In the rows, 128 means zero.
Named turns come first, each shown by rows before and after it. Which turns, in which order, take the first row of each pair that follows to the second? Write the first one first, as in the answered first pair.
turn H:
[126 149 125 113  95 144 141 130 122 103 146 121 140 113 136 141 134 137
 146 144 123 118 148 127 134 118 110  99 116 129 152 147 115 131 101 124
 149 144 144 124 117 128 106 141 118 157 106] => [133 152 140 137  97 150 160 126 120 121 119 115 137 111 125 146 132 124
 144 151 141 117 154 141 122 112 128 105 105 137 148 130 113 131  97 119
 123 142 133 138 139 142 114 145 120 148 102]
[148 164  85 138 122 174 122  99 151 135 123 137 106 106 107 142 122 179
 182 115 123 130 153 140 144 134 106 109 160 158 144 124 115 171 115 127
 131 113 150 162 159 109 125 111 121  83  85] => [150 155 126 164 128 168 133 116 161 170 101 124  89 123  86 130 121 141
 165 129 136 128 140 153 124 129 151 134 137 149 127  97 112 164 136 132
  98 110 118 179 167 129 130 117 129  78  81]
[137 146 131 124 163 128 191 138 120 132 161  93 134  93 132 172 159 140
 162 139 137 134  97 173 113 124 135  95 124 128 104 150  78 120 117  96
 136 144 135 121  90 178 162 146 137 116 136] => [138 140 145 132 163 126 191 146 122 142 161  92 133 105 126 168 158 128
 156 142 137 132  89 176 107 124 143 106 117 123  98 145  75 116 126  99
 129 144 124 125  86 181 165 150 139 113 135]
[146 111 177 126 101 126 136 159 100 110 126 132 112 120 106 118 125 118
 127 160 140 159 113 102 105 155 154 182 143 106 145 148 125  93 112 132
 164 123 146 150 108 127 120 154 127 122  97] => [143 111 162 115 103 124 127 154  96  97 136 138 116 118 113 123 126 129
 131 159 132 159 116 100 112 159 142 172 148 107 149 157 129  97 107 129
 174 124 159 142 102 119 118 152 125 126  99]
turn G:
[113 113 107 124 147 165 117 113 128 158 121 117 118 125 165 137 154 108
  89 124 133 163 113 119 118 130 127 137 137 146 114 109 130 115 149 135
 107 107 127 167 163 148 133 129 145 117 118] => [113 122 112 128 136 161 118 112 127 157 129 107 117 133 171 141 158 107
  83 130 127 163 112 118 117 124 132 135 125 140 113 108 128 115 153 137
 111 115 119 167 152 152 129 133 149 128 107]
[132 135 115 153 117 150 189 113 146 119  87 174 112  85 161 153 171 143
 107 138  88 114 145 150 139 154 172 140 123 169 175 111 104 129 119  90
 133 142 112 120 200 144 105 124  89 142 129] => [124 149 116 148 101 151 196 119 140 115  91 150 123  93 165 170 176 140
 107 147  78 122 147 144 137 141 165 133 111 172 181 120 101 130 125 102
 146 158 104 123 172 150 104 122  94 173 114]
[116 171 114 134 125 135 149 125  81 103 144 153 132 114 154 128  90 139
 100 145 109  95 120 101 161  98  87  99 138  87 156 174 115 137 110 119
 164 110 165  98 127 151  97 132 140 138 100] => [116 160 110 129 139 145 147 120  83 107 133 162 139 106 150 126  84 142
 111 136 109  95 123  99 159 106  76 100 158  95 161 177 124 140 109 122
 165 100 174  91 135 149 103 124 132 121 113]
[141 128  99 131 138 120 125 113 153  93 142 111 113 126 147 123 118 141
 124 135 122 121  94  98 157 134 138 157 152 140 125 102  98 128 158 109
 133 138 117 145 115 107 147 110 154 141 146] => [136 128  97 124 132 127 128 116 151  92 140 102 114 125 145 126 118 137
 130 136 119 124  96  91 157 138 129 151 156 140 132 108 101 125 159 117
 137 143 116 143 108 108 149 106 151 149 149]
turn V:
[150 105 163  92 130 146 138 136 104  87 122 115 136 127  94  99 131 168
 149 140 111 159 177 113 101 141 109 142 156 161 145 182 136 149 101 131
 154 146 159 125  97 154 114 135 134 134 102] => [149 108 168 101 137 163 155 129 101 107  91 109 131 120  88 109 133 155
 146 142 128 167 181 122  88 141 115 151 157 172 142 168 142 151 104 137
 137 142 160 138 122 171 123 132 131 123 102]
[ 95 132  80  70 123 100 127 130 136 128 138 116 146 108 141 143 141 114
 103 120 134 148  87 107 116 102  93  88 115 126 154 147 137 133 128 165
 145 116 143 109 101 167 135 120 111 169 138] => [109 106  96  94 160 116 137 117 145 158  90 142 129  93 115 121 131  96
 107 105 165 143  95 118  99 122 114 113 134 133 142 125 147 138 124 156
 104  87 149 116 160 168 153 115 102 111 166]
[126 134 123 140 142 154 133 124  90 121  90 119 117 142 137 159 165 141
 119 118 175 140 133 149 126 106 103 132 140 120 128 134 138 126 115 132
  96 126 140 121 124 129 130 150 113  98 123] => [134 122 127 130 144 132 108 134  99 104 132 143 114 145 130 131 156 154
 121 115 156 127 127 142 141 124  98 130 145 102 131 153 135 128 112 112
 117 121 145  98 100 102 120 153 114  94 132]
Pairs:
Each pair is two turns apart.
[117  94 138 101 125 134  96 120 136  99 141 134 122 112 114  88 102 115
 129 122 112 139 105 105 137 158 106 147 154 111 141 130 155 115 142 138
 146 116 112 108 112  99 129 117 109 102 158] => [118  92 142 116 136 152 117 111 136 118 104 129 118 108 108  97 103  98
 127 123 137 148 112 114 123 157 118 158 156 125 133 107 159 116 142 148
 122 111 115 124 147 118 141 115 106  85 161]  V, V
[147  91 159 129 139 107 124 129 146 141 117 147 116 119 103 109 107 134
 144 136 133  96 126 131 117 143 140 150 120 113 121 143 134 134 129 123
 114 128 108 132 139 102 119 146 119  88 140] => [145  96 139 107 137 111 114 125 146 120 133 155 129 110 113 107 112 155
 152 126 124  95 133 121 129 146 111 132 135 117 133 164 134 137 122 118
 136 125 122 120 124  94 113 141 116  92 145]  H, H
[117  85 132 114 132 126  94 127 128 150 132 135 145 136 114  98 123 120
 126 122 123 118 121 115 122 153 106 145 136 108 133 145 140 115 138 137
 136 106 137 105 115 115 128 120 112 105 143] => [136 106 126 145 127 110  97 120 122 144 155 151 124 122 134  95 126 142
 108 130 132 106 125 135 146 133 137 138 105 106 127 128 117 120 120 104
 128 110 142 113 139 121 119 144 121 106 120]  H, G
[112 134 125 155 117 199 109  86 129  73  92 115 172 147 129 143  80 155
 137 128 118 104 151 103 105 155  90 100 203 192 163 167 180 110 115 153
 112 122 178  84  71 130  86  78 169 176 171] => [121 122 126 156 126 194  98  84 133  72  96 128 168 144 120 130  76 157
 142 124 116  97 150 103 108 162  91 101 207 184 161 167 181 113 115 144
 112 115 177  73  74 118  84  78 165 161 176]  V, V
[140 156 105 146 128 122 124 113 109 107 166 142 132 107 132 139 132 143
 108 118 139  98 131 124 116 128 131 115 126 103 111 113 104 124 128  96
 131 109 143 152 133 101 112 145 152 135 121] => [136 154 121 156 134 124 135 119 114 126 146 124 123 118 127 144 134 117
 100 119 145 105 120 128 103 122 144 127 120 105 104  97 105 121 142 113
 113 109 130 172 138 113 123 145 157 139 119]  V, H
[143 169 127 155 156 138 156 108 125 114 129 169 117  86 145 124 132 173
 122 103 155 109 153 143 161 106 149 136 119 158 123 112 103 133  63  74
 109 127 168 135 211 139 111 148 132  96 114] => [118 185 104  97 110 135 151 125 117  73 167 123 153 104 149 154 143 183
 138 113 105 121 152 118 166 104  98 100 124 157 146 168 115 131  67 110
 170 155 161 114 121 127 102 139 136 165 101]  V, G
